One vector is turned by the same rotation once a tick. Each row is the vector after some number of ticks, and that number follows the row.
The counts run from 0 to 444.
[  7  -4  -8   4 -24 -19   6  -6  12  -9  10 -31   3  19  -5  -5 -12  -4
  24  -7  36   6 -10  39   7  -8 -13 -16  -4  10  -1 -12 -29   5  13  11
 -26 -28 -17 -24 -11 -10 -19  -7   0  20  17  -7  -3 -19  18] => 285
[ 16  -9   4  13 -33 -15  13 -17  34  15 -16  13 -19 -29  18 -15  -2 -13
   8   9  -4   3  -9   8   9 -19 -24  17   0   4 -14   9   4   0  26   3
   1 -12  -1  -8 -28 -15 -16   5 -12  21   6 -17 -11 -15  31] => 24
[  4   0  11  20 -24   2   1 -16   9  13   2  -2 -20 -34   9 -14  -8  -5
  27   2  -2  15  -4  11  -2 -31  -6 -15   4  10  -4  26   0 -25  26  15
  -9   2   9  -8  12 -10  26 -14   2  30   2 -17   7  25  35] => 359
[ -5  12  -4  25  -8  17   1 -18   0  -5  -1   5   0  29   3  24 -27   5
  -4  12  41  11  -6  31   6 -10 -14  -1   0  10   6 -37  -2   1 -36   9
  -1  -1  -5 -15   4 -14  -3 -11 -10   3  11   7  23   1  -9] => 264
[ -2   3  17  11 -38  -1  26 -19  12 -11  -4   8  11  -8  20  -4  -5   3
 -23   9  23  -2  -8  16  19 -14 -34  -1 -12  40  -3   7   0   9 -10 -24
 -32  -5 -21 -25  17  10 -10   6  -2   1  13   1  22 -14  20] => 241
[ 18  14   2  15   9 -18  19   4   9  -8  -5  -4  14   7  -3   9 -22  -7
 -12   8  -5  22 -29 -29  41 -15 -20  -1 -24   4 -17  11  -9 -21 -32   7
   2  19   8 -14  12  -9 -15 -21   1   1  13  -8  17  20  10] => 384
[ 13  16  -3  10   3   6  10 -11  -9   8 -25  -5  16   8   4  10 -25 -28
  10  18  23  -7 -24   4  17 -23 -21  -3   8  -5   4 -27 -18  -4  -8  18
 -28 -11  -2 -25   6  14 -27 -12  22  20  10 -13  33 -26   5] => 331
[ 11 -14  11   5  10  12 -14  14  -1  -6 -13   7  23   1  -2  -5 -14   6
  -1   0   4  -1  -6  26  48  17  -9 -10  -6   3  16  18   8  -8   3  -7
 -12   6  33 -13  22  25  18  -1   0  26 -18 -18  23  16  21] => 312
[ -9 -14  12  11   0  -1 -30  -3  29   4   7  -5 -13 -26   1   8  -9  10
  14  -9  20   2 -39  15  27  -4 -41   5   6  11  -5 -17 -11  -6 -13   6
  12  -8  -9   4 -10   2  30   8 -12   5 -13  11  14   9  13] => 37
[ -2 -17  16 -23  -2  -2  -8 -17 -21  -9  -1   4   6 -15  -6  -6  -5   2
 -11  25 -18   2 -31  15  36   0  35 -14 -10   0  29  28   7  11  26   8
   3  11  30  10   7   9  23 -13   0  30  -7 -17  -6  14  19] => 133
[ 22  22  -3  -4   0  -2  11 -17   1  21 -13 -24 -16  15   3   6 -18  -2
 -17   5  13  30 -40  -7   2 -16   4 -28   7  11 -12 -28 -22   6 -18  17
   1  21  20  15 -19 -16   7 -16  -8   2   9 -10 -28   4  -9] => 159
[ -2   5   6  -7 -11  -9  11  -9  28  25 -19  13 -27  -6   6  -9   3 -10
 -34  11 -15  19 -42   2  26 -15  11  -3 -21  16 -15  11  25  11 -27   8
  -8  12   6  -8 -14 -24 -18 -22 -18  10   9  -4 -16  -2  13] => 204
[  1 -20   5 -30   0 -11 -25   1  12  17 -36 -18   3   4 -12   6  -8  12
   0   3  -6  -2 -28  18  34  -1 -37  -6   1   0  -4 -20 -40  14   5   8
  17   5  21  -6  -2   6  21   4 -16  11  -6  -6  -2  15  21] => 319
[ -3  10  -9  17 -21   9   6 -20  44  26 -14   1   1   5  17  12   2 -15
  -3   4  20  -6  -5  49  10  -3  27  -5   8   7  18   1 -24 -12   9   1
  16   6  25  16  -6  -1  -7  17 -17  -7  -1 -22   2 -19  -4] => 301
[  0  -3 -25  32 -19  -1   9  -4   8  13 -12  12 -13  16  -2 -10   6 -10
  10  20   3  18  -3  31  20   3  34   1 -10  12  25  10  -8   1 -12  18
 -30  -3   7 -21  19   3 -12 -28  -2  17   6   3   4  -7  12] => 99
[-21   8   0 -13 -40 -15  26 -18   8   5 -30 -13  16  -7  35  -5  17   3
   4   8   3   4 -11   3  11 -25  -2 -25 -20   4  20   2  15  -1  15   0
   6  16   8  -7  19  -1   5  14   5  25   3 -30  27  17  10] => 130
[ 16   5   0  12   2  -8  18  -4  20  -5 -31   8   8   5 -13  12 -28   4
 -25  13   1  12 -12  -6  23  -6 -22   2   5  16   6 -19  -8  17 -36   2
 -16  -5   8 -17 -10  -2 -28 -14 -16  -4   1   2   6 -39   0] => 48
[-24   5 -12   2   4 -28   3   0  10  -4  -3 -14  14   2 -13   4  20  -1
  43  12  -8  -7 -13  12  48  11  11 -16   4  -3  17   0 -22 -11  12  17
  18  16  24  11  -3   8   3  15 -12   1 -10  -8  11  19   4] => 110
[ 15  -8  -3   7 -11  -8  -8 -31   6   9  18   2 -10   8 -16  -9 -18   0
  14  31  23  12 -33  15  12   6  24  10  21  15 -21 -32 -30  24  -9   9
 -12  -7 -14   7 -20  -8 -10 -19 -13  -2  11  13 -25  -7   8] => 441
[ 14 -11   1  16 -17  14  13 -29  19   4 -27   8  24  19  21  10 -30  10
 -29  28  23  16  -9   4   1   3  11  16  -7  22  -9 -27  19  14 -31  -8
  11  -3  -6 -13  -9   1  -6 -10 -14   0   3 -14  16 -14  -4] => 421
[ -8 -10   0   0  22 -17  24 -23   7  -8 -29   3  28  13   3  18  -1  -2
   2  17  -8  -2 -15  17  22  23  11  -8  -8   8  18   8 -31  13  -3   1
   2  -1   3  -9 -33  45 -10  20   5   1 -14 -11  20 -20 -19] => 117
[ 28  -2 -15  17  -7   4   4   0   8  -4   4 -10  30  11   9  -9 -29   1
  14  17  38  11 -17  11  12   9  37 -18  13  12   8  13  -7   3   9  -1
 -22 -15  21  -4   4  32   0   4  14  14 -10 -15  12 -24  -2] => 120
[ 15 -11  -6  12 -15   6 -12 -12  -1 -17  34   1  16 -23  -3  -4 -26  -7
  20  22  24   5 -23  -1  15   0  26  24  -1   8  -3  31  -1  -9   2   3
  -2 -11 -11  -1  19   1  19 -18  18   9  10  -6  34 -11  15] => 403
[ -9   9   0  57 -21  -6  39 -18  20 -16   3  11   0 -17  18   8   1 -11
  13  12  14   7  23  28   5 -13   6   0  -2  14  15   7   1 -36   8   8
   4  -5   3 -12   5  -2 -17  -1 -12  11  -4 -11  18  18  13] => 77
[ -9   3  22 -14   7 -12  25 -22  14  -6   5  -5  19 -11  -5  22 -10 -11
 -26  -4  -9   2 -10  11  34  11  -9   7 -27  10 -25  36  -7 -21 -25 -13
 -12  14   3 -15  -3   5  -9   8 -13   2  -1  -3   7  12  25] => 12
[-14 -13   5 -17  -1 -15   0 -11  13 -13  -7  20  -2  12 -10   7   4  22
  22  17  -7  13 -14  13  30  16  -5 -31  -9   5   1   8 -11  35 -12   2
 -14  18  12 -20 -31  40 -12  15 -17   0 -15   7 -20   2  -1] => 275
[ 15   0   4 -22 -39  13 -19  -1  28  -8  20  -5   2 -17  12   2 -26   3
   2  -5  36   8 -48   2  11 -29 -26 -19  -4  -1 -15  28   5   3  -5  -4
   3   0  10 -14   1  -3   6  10   5  12   9 -20   3 -19  11] => 16
[ 49 -13  17   3   0   9   5 -33   2  -3  -5  -3   5 -11   2   3 -44   7
  -2  12  18  26 -13  10 -16 -14  -4  -1  16  10 -26  19 -31  -4  12  -2
 -10 -17  10 -12 -17  12  11 -14  12  18   1 -19 -13 -14  21] => 351
[  9  -3   2 -12  -4 -14   7  -8  18  17 -27  12  -9  16  -8   0  -6  -6
 -40  19 -20  14 -37  -7  37 -11 -10   6 -25  17 -18   4  16  18 -26   5
   5   7  11 -12 -19 -20 -21 -25 -13   1  17  -4  -5 -15  12] => 205
[  8  10   7  20   5   1  -7 -23  19   0   0  42  -9  -6  -7 -18 -16  -2
   5  15  13  -4 -19  13  18 -11   6  -8   9  27  -5  38   8 -11  18  -1
  -5 -23   7   6 -25  18  15   0  23   6   3 -10   9 -35  -5] => 187
[-15  18   9  -2  13 -20  41 -23   2  -3 -22 -30  16 -18   0  27  -1 -15
  15  -1 -10   5 -19  -8  17 -22 -23 -26   4   0 -14 -14 -15 -17  -4  10
  14  15   3  -1 -12  -5  -2  11 -15  11 -10 -16  21  27   3] => 340
[ 10  16   3   4  21   0 -11  -6  -6  -1 -17  13  15   2 -12  10 -18  -5
  14  19  -3   1 -22  -9  43  -7 -11 -15   6   4  -7   6  -6 -12  -8  -4
   4  39  42  14  18  30  24   0   7 -10  -6 -12  15  28   5] => 155
[  8  18   0  17 -12  -2   2   8  11 -23  37   1  -1 -24  -6   1 -14 -26
  -2  19  24   8 -58 -14  46 -11  17  -8  14  10  -5  -1   3   0 -18  -6
 -19   2  -3   8  -5   2 -14  -9 -10   2   0   4  -7  -5  15] => 225
[ 18 -12   1  -2 -22   1 -31 -13  32  25 -12  26  -5   1   2 -17 -20  10
  33  21  14   1 -23  -3  13   3   6  28  11   5 -23  14   9  24  -5   2
  -7  18  11 -14 -11  21   4   5   3  -1   2  -3   9 -17   5] => 209
[ 20  16   6  10 -10  -3  14  -2  19 -22  23  -1   7 -18  10   6 -20 -29
 -10  14  21  10 -53 -17  35 -21  -2  -1  10   5  -3  -6 -19  -1 -24  -7
   4  11   0   9  -5 -16 -21  -7  -9 -11  14  -5   2 -13   5] => 226
[ -7 -17   2 -17 -17 -15 -12 -15  -1 -22 -10  19  -3  -4 -29   2 -13  18
  18  22   5  -4  -9  12  24  -8 -31  -2   3   4  10 -24  18  15  26   2
  27  -8   0   1 -16 -12   7  -4 -24   9  -6  -8   1 -14  10] => 252
[ 17 -15  -3   8  -7 -23  12 -21  10  -9   6 -10  -5 -16  -2 -33 -17   2
  12  11  -3  30 -21  -5  12   4  21   4  -2  13  -6  22 -11  19  14  22
 -10 -18  -8 -12 -41  -9  -2 -28   7  27   8  -3 -17 -24   9] => 396
[  2  -3   3   6  -1   4  -3  -6   9   2  -3  -5   8 -14 -10  26 -36 -20
 -15  13  16   6 -19  11  24  -2  -6  32 -10 -11  -5 -22  14 -19 -26   4
  15   5   1  -2  14 -29   2 -27 -25  10  -4  -8  31   8  11] => 34
[ 16   1   5 -13  -4  -6   2 -20 -20   3   9 -17   3   9 -15  -9 -22  -7
  14  15  26   0 -37  -3   7 -21  10  -9 -11  15 -39  13  -4  -2   3   3
 -46 -12 -18 -21  -1  22   3 -17   9  30   6  -9   5  -6  17] => 172
[-15   7 -11  10 -35  12   5  -4  27   4 -21   8  11  13  12  24   0   4
 -12  19  20  12 -17  10  15 -24   4 -25 -13   5   6  -2  12 -10 -23 -13
  20  14  10 -21  31  24  -5   3 -18   1   3 -20   8   5  11] => 85
[ -1   6  14  -7  -4 -14  15 -26  26 -20  -2  -5  24 -10   6  27 -17 -14
  -4  22   5  10 -28 -13  21  -2 -14  17  -2  -4 -10 -14 -32  12 -23  -2
  30  21   0  10 -29  -4  -8  19 -17 -30   5  -3  11   2 -10] => 228
[ 14  -8   1  11 -17 -18  20 -23  19  -2   1  -1  -5  -2   7 -24  -9   3
   4   8  -4  22 -24   0  11  -4  -5   5  -6  23  -6  24 -24  15   7  30
 -19 -22 -21 -17 -32 -10 -15 -20  14   9  20  -7  -6 -32   8] => 397
[  0  -5   7  17 -20 -15  18  -9  -9  -8  -4  -9  11   1   4  -9 -19  11
 -13  11  -2  19  -8  -9  30  -5 -18   9 -15  18  -1 -34  16  10  -4  14
   7  17   5  -5   8 -46   8 -30 -23  15   3  -2  14  31  18] => 429
